In the data rows, the value 128 means zero.
Some points:
(131, 113, 140, 152, 102, 131, 157, 151, 161, 155, 166, 154, 149, 119, 94, 141, 132, 148, 119, 165, 90, 113, 120, 141)
(106, 117, 121, 100, 119, 127, 94, 117, 112, 162, 61, 134, 111, 88, 129, 148, 186, 166, 165, 122, 117, 140, 126, 116)
(90, 110, 101, 146, 83, 139, 137, 124, 135, 122, 139, 140, 141, 117, 95, 85, 95, 95, 124, 94, 146, 150, 171, 140)
(121, 146, 93, 110, 129, 135, 114, 100, 160, 141, 85, 170, 123, 119, 101, 93, 133, 110, 115, 120, 102, 109, 133, 154)
(125, 167, 102, 99, 150, 156, 106, 165, 147, 141, 145, 109, 163, 130, 101, 122, 151, 93, 154, 101, 192, 107, 114, 116)
(145, 71, 88, 151, 125, 124, 107, 124, 110, 127, 143, 110, 99, 87, 124, 110, 122, 168, 103, 139, 143, 154, 105, 115)
(108, 154, 125, 135, 130, 114, 109, 82, 119, 116, 94, 154, 137, 132, 132, 99, 117, 154, 113, 138, 163, 146, 175, 106)
(115, 137, 103, 157, 110, 113, 161, 161, 79, 99, 158, 141, 191, 104, 155, 181, 145, 104, 113, 149, 173, 161, 120, 162)
(122, 161, 112, 147, 143, 171, 141, 107, 104, 154, 120, 117, 138, 115, 174, 115, 155, 130, 126, 106, 117, 170, 97, 135)
(181, 152, 142, 112, 100, 146, 154, 102, 144, 139, 139, 125, 109, 102, 113, 147, 137, 101, 130, 156, 98, 147, 123, 116)
(151, 153, 89, 148, 103, 131, 117, 102, 78, 92, 156, 106, 125, 169, 91, 159, 93, 113, 123, 112, 125, 107, 140, 78)
(186, 167, 85, 103, 148, 133, 150, 116, 122, 133, 137, 168, 97, 129, 117, 157, 122, 159, 135, 123, 136, 133, 119, 130)
(132, 144, 143, 81, 160, 159, 89, 121, 132, 139, 139, 107, 119, 124, 101, 146, 121, 145, 108, 108, 141, 105, 128, 136)
(131, 101, 92, 183, 178, 151, 162, 142, 160, 135, 103, 145, 134, 152, 102, 133, 163, 160, 151, 141, 112, 137, 108, 106)
(132, 136, 161, 188, 112, 120, 65, 100, 142, 142, 126, 104, 141, 125, 108, 96, 99, 126, 108, 140, 129, 129, 107, 155)
(149, 126, 142, 103, 162, 148, 136, 123, 119, 139, 167, 170, 149, 125, 105, 117, 121, 110, 110, 164, 114, 108, 154, 108)
(76, 89, 178, 103, 89, 103, 139, 151, 112, 97, 145, 145, 127, 160, 140, 144, 114, 122, 152, 92, 103, 86, 117, 146)
(121, 127, 103, 134, 128, 135, 89, 140, 139, 135, 144, 143, 87, 131, 105, 164, 112, 118, 74, 151, 111, 111, 120, 114)
(140, 111, 108, 91, 111, 132, 96, 95, 142, 88, 131, 124, 122, 158, 154, 180, 96, 130, 167, 166, 155, 127, 85, 137)
(75, 119, 131, 116, 134, 162, 105, 136, 116, 67, 130, 148, 106, 107, 102, 161, 173, 132, 85, 143, 125, 122, 120, 118)
(131, 120, 104, 85, 127, 92, 115, 123, 127, 157, 162, 130, 109, 107, 146, 128, 160, 102, 157, 122, 116, 117, 105, 156)
(117, 142, 98, 146, 125, 107, 129, 74, 136, 94, 90, 132, 161, 131, 179, 120, 136, 152, 123, 107, 113, 103, 109, 123)
(83, 114, 128, 100, 127, 124, 157, 162, 131, 103, 138, 119, 124, 112, 135, 83, 109, 129, 112, 124, 116, 137, 95, 138)
(153, 113, 116, 158, 174, 113, 111, 132, 148, 104, 181, 143, 153, 149, 149, 118, 179, 152, 133, 154, 114, 96, 149, 123)
(160, 125, 139, 140, 138, 156, 98, 124, 157, 87, 121, 123, 134, 100, 101, 134, 138, 113, 176, 66, 113, 113, 129, 134)
(118, 184, 156, 115, 98, 117, 105, 152, 108, 155, 140, 143, 157, 109, 124, 100, 131, 163, 126, 186, 149, 159, 137, 127)
(124, 129, 121, 90, 137, 171, 163, 135, 135, 131, 105, 93, 185, 119, 113, 157, 125, 113, 78, 123, 161, 124, 139, 142)
(135, 111, 130, 154, 131, 99, 112, 145, 146, 141, 140, 126, 97, 143, 87, 163, 152, 138, 134, 100, 139, 160, 155, 171)
(157, 92, 140, 145, 131, 144, 105, 153, 85, 156, 94, 173, 157, 83, 143, 139, 134, 109, 153, 140, 137, 93, 144, 162)
(108, 112, 129, 112, 145, 87, 128, 108, 118, 188, 126, 98, 144, 164, 115, 126, 170, 102, 119, 131, 134, 172, 130, 111)
(113, 131, 103, 115, 143, 129, 135, 142, 136, 142, 135, 114, 88, 138, 159, 140, 134, 143, 138, 126, 156, 69, 145, 145)
(168, 152, 140, 116, 112, 113, 108, 150, 114, 152, 111, 144, 85, 192, 91, 128, 137, 155, 131, 106, 163, 142, 120, 213)
(136, 133, 142, 148, 92, 139, 96, 100, 151, 109, 140, 103, 132, 142, 159, 104, 145, 136, 105, 143, 91, 128, 138, 159)
(132, 164, 128, 157, 85, 114, 149, 120, 111, 114, 132, 83, 95, 100, 130, 129, 148, 160, 133, 104, 143, 101, 176, 99)
(108, 115, 145, 150, 121, 137, 152, 78, 127, 122, 127, 94, 106, 116, 141, 114, 171, 92, 152, 103, 154, 108, 120, 140)
(117, 150, 123, 139, 144, 89, 143, 138, 125, 117, 158, 114, 145, 160, 114, 130, 155, 136, 178, 139, 130, 130, 99, 99)
(149, 89, 135, 148, 137, 127, 135, 147, 105, 177, 141, 144, 115, 132, 149, 77, 131, 134, 115, 112, 132, 68, 96, 105)
(138, 101, 120, 112, 99, 131, 142, 117, 161, 118, 151, 124, 160, 123, 129, 89, 104, 180, 110, 108, 139, 142, 145, 144)
(92, 92, 119, 91, 116, 108, 125, 116, 132, 139, 167, 137, 151, 119, 111, 128, 118, 143, 115, 105, 123, 106, 131, 117)
(120, 184, 157, 111, 124, 137, 113, 135, 104, 81, 116, 171, 93, 116, 141, 141, 120, 148, 137, 136, 129, 127, 100, 133)
(149, 143, 154, 149, 99, 86, 172, 133, 161, 140, 123, 100, 145, 107, 135, 186, 109, 139, 112, 87, 103, 121, 99, 104)
(107, 118, 106, 81, 122, 101, 132, 153, 144, 117, 108, 120, 134, 97, 96, 114, 135, 127, 156, 133, 113, 165, 140, 93)
(120, 138, 170, 133, 107, 107, 116, 129, 141, 140, 124, 154, 121, 158, 128, 116, 173, 138, 135, 154, 109, 94, 104, 112)
(126, 133, 112, 117, 130, 127, 161, 103, 114, 130, 111, 174, 77, 159, 121, 99, 142, 82, 134, 132, 111, 141, 137, 87)
(134, 164, 175, 116, 169, 104, 178, 80, 96, 109, 121, 89, 113, 102, 103, 86, 131, 158, 99, 176, 155, 93, 136, 150)
(123, 71, 131, 100, 137, 124, 160, 99, 70, 131, 132, 129, 149, 173, 118, 116, 127, 166, 139, 114, 143, 151, 140, 137)
(88, 114, 141, 134, 96, 208, 162, 153, 89, 152, 131, 127, 112, 132, 151, 119, 95, 126, 158, 145, 105, 121, 139, 128)
(150, 89, 169, 152, 116, 140, 146, 146, 166, 113, 120, 153, 132, 132, 131, 128, 126, 146, 112, 128, 150, 138, 150, 121)
(145, 119, 120, 122, 93, 168, 129, 149, 112, 132, 114, 90, 138, 187, 143, 113, 127, 117, 134, 146, 102, 134, 179, 104)
(121, 131, 102, 118, 150, 117, 92, 101, 150, 108, 136, 131, 140, 150, 146, 99, 130, 136, 110, 127, 103, 143, 99, 163)
(114, 154, 123, 134, 105, 124, 128, 115, 187, 105, 121, 123, 145, 101, 183, 129, 140, 138, 157, 163, 137, 115, 147, 115)
(108, 136, 113, 121, 108, 126, 108, 134, 141, 150, 118, 118, 92, 142, 171, 141, 119, 133, 158, 132, 184, 108, 134, 128)
(144, 153, 117, 105, 139, 142, 104, 131, 143, 168, 140, 105, 164, 151, 168, 145, 142, 94, 86, 118, 98, 104, 132, 146)
(133, 137, 123, 179, 155, 139, 97, 140, 126, 126, 121, 128, 95, 120, 137, 112, 115, 111, 134, 127, 150, 142, 131, 85)
(148, 142, 125, 169, 74, 103, 130, 108, 113, 157, 133, 114, 154, 131, 87, 141, 110, 111, 156, 140, 167, 98, 121, 124)
(136, 133, 148, 128, 131, 126, 134, 161, 115, 130, 108, 126, 129, 175, 156, 127, 76, 125, 104, 116, 113, 144, 135, 124)
(135, 121, 102, 142, 151, 130, 103, 186, 95, 117, 186, 131, 136, 110, 174, 110, 126, 126, 134, 102, 128, 161, 147, 146)
(109, 147, 152, 142, 183, 120, 133, 142, 140, 140, 104, 150, 154, 138, 129, 143, 62, 149, 149, 110, 143, 139, 119, 104)
(154, 107, 128, 99, 142, 117, 136, 122, 100, 150, 114, 119, 119, 78, 116, 109, 76, 118, 121, 109, 128, 94, 100, 134)
(132, 99, 141, 102, 128, 171, 100, 113, 156, 156, 135, 117, 120, 132, 104, 150, 108, 159, 159, 152, 120, 161, 98, 90)
(116, 147, 93, 137, 141, 128, 121, 109, 122, 146, 91, 98, 153, 113, 119, 161, 109, 154, 144, 157, 73, 104, 194, 154)
(112, 137, 123, 135, 86, 145, 134, 169, 138, 118, 110, 138, 134, 121, 123, 90, 158, 105, 96, 121, 147, 118, 100, 102)
(141, 107, 120, 143, 162, 110, 168, 129, 126, 114, 142, 152, 110, 103, 155, 143, 91, 127, 128, 121, 142, 128, 137, 144)
(110, 145, 115, 129, 128, 136, 178, 116, 201, 154, 151, 144, 71, 139, 153, 134, 123, 110, 127, 135, 159, 148, 152, 164)
(176, 70, 123, 104, 101, 101, 124, 114, 111, 96, 94, 167, 147, 111, 145, 120, 126, 90, 122, 150, 147, 165, 127, 127)
(158, 135, 118, 118, 120, 98, 144, 157, 120, 122, 92, 174, 147, 123, 139, 125, 132, 97, 117, 99, 104, 123, 141, 141)
(146, 161, 117, 120, 112, 141, 158, 156, 143, 127, 142, 125, 146, 136, 136, 88, 82, 155, 133, 100, 90, 150, 93, 122)
(137, 131, 162, 118, 140, 150, 115, 105, 120, 111, 152, 161, 132, 133, 130, 158, 178, 149, 99, 57, 124, 145, 177, 101)
(124, 151, 178, 143, 151, 134, 119, 86, 110, 133, 169, 155, 133, 114, 125, 128, 115, 87, 167, 139, 107, 145, 112, 99)
(140, 111, 107, 135, 128, 109, 135, 136, 125, 125, 117, 85, 122, 161, 144, 136, 125, 108, 75, 136, 123, 115, 86, 90)
(119, 133, 175, 134, 156, 162, 148, 103, 135, 110, 97, 122, 133, 136, 106, 135, 150, 109, 126, 113, 153, 156, 81, 156)
(110, 104, 140, 132, 139, 108, 118, 185, 144, 83, 78, 102, 131, 143, 99, 113, 136, 121, 129, 155, 138, 106, 140, 120)
(107, 98, 184, 125, 165, 138, 120, 109, 144, 150, 131, 106, 127, 124, 152, 155, 102, 94, 122, 136, 162, 134, 150, 111)
(72, 135, 95, 179, 138, 158, 141, 107, 96, 120, 120, 121, 131, 140, 95, 151, 114, 111, 132, 143, 86, 130, 101, 174)
(159, 106, 163, 125, 127, 128, 130, 163, 110, 142, 108, 86, 114, 110, 142, 146, 138, 158, 110, 148, 110, 154, 121, 118)
(89, 140, 131, 134, 148, 53, 109, 151, 126, 147, 113, 133, 106, 102, 131, 153, 104, 111, 107, 125, 96, 159, 156, 111)
(167, 138, 131, 111, 156, 112, 123, 154, 135, 72, 145, 72, 92, 122, 103, 96, 122, 86, 171, 145, 89, 153, 162, 157)
Along one direction, these points spread out more than along any other. For each point below, how far along it does it lie, from 0 to 99? The average is 50, and the first point in the table lies past the average. One standard deviation of the points above along it is 16.
(114, 154, 123, 134, 105, 124, 128, 115, 187, 105, 121, 123, 145, 101, 183, 129, 140, 138, 157, 163, 137, 115, 147, 115) 34
(141, 107, 120, 143, 162, 110, 168, 129, 126, 114, 142, 152, 110, 103, 155, 143, 91, 127, 128, 121, 142, 128, 137, 144) 67
(146, 161, 117, 120, 112, 141, 158, 156, 143, 127, 142, 125, 146, 136, 136, 88, 82, 155, 133, 100, 90, 150, 93, 122) 75
(115, 137, 103, 157, 110, 113, 161, 161, 79, 99, 158, 141, 191, 104, 155, 181, 145, 104, 113, 149, 173, 161, 120, 162) 83
(132, 99, 141, 102, 128, 171, 100, 113, 156, 156, 135, 117, 120, 132, 104, 150, 108, 159, 159, 152, 120, 161, 98, 90) 35
(133, 137, 123, 179, 155, 139, 97, 140, 126, 126, 121, 128, 95, 120, 137, 112, 115, 111, 134, 127, 150, 142, 131, 85) 42
(151, 153, 89, 148, 103, 131, 117, 102, 78, 92, 156, 106, 125, 169, 91, 159, 93, 113, 123, 112, 125, 107, 140, 78) 48
(106, 117, 121, 100, 119, 127, 94, 117, 112, 162, 61, 134, 111, 88, 129, 148, 186, 166, 165, 122, 117, 140, 126, 116) 20
(138, 101, 120, 112, 99, 131, 142, 117, 161, 118, 151, 124, 160, 123, 129, 89, 104, 180, 110, 108, 139, 142, 145, 144) 74
(88, 114, 141, 134, 96, 208, 162, 153, 89, 152, 131, 127, 112, 132, 151, 119, 95, 126, 158, 145, 105, 121, 139, 128) 75
(167, 138, 131, 111, 156, 112, 123, 154, 135, 72, 145, 72, 92, 122, 103, 96, 122, 86, 171, 145, 89, 153, 162, 157) 42
(153, 113, 116, 158, 174, 113, 111, 132, 148, 104, 181, 143, 153, 149, 149, 118, 179, 152, 133, 154, 114, 96, 149, 123) 40
(108, 154, 125, 135, 130, 114, 109, 82, 119, 116, 94, 154, 137, 132, 132, 99, 117, 154, 113, 138, 163, 146, 175, 106) 37
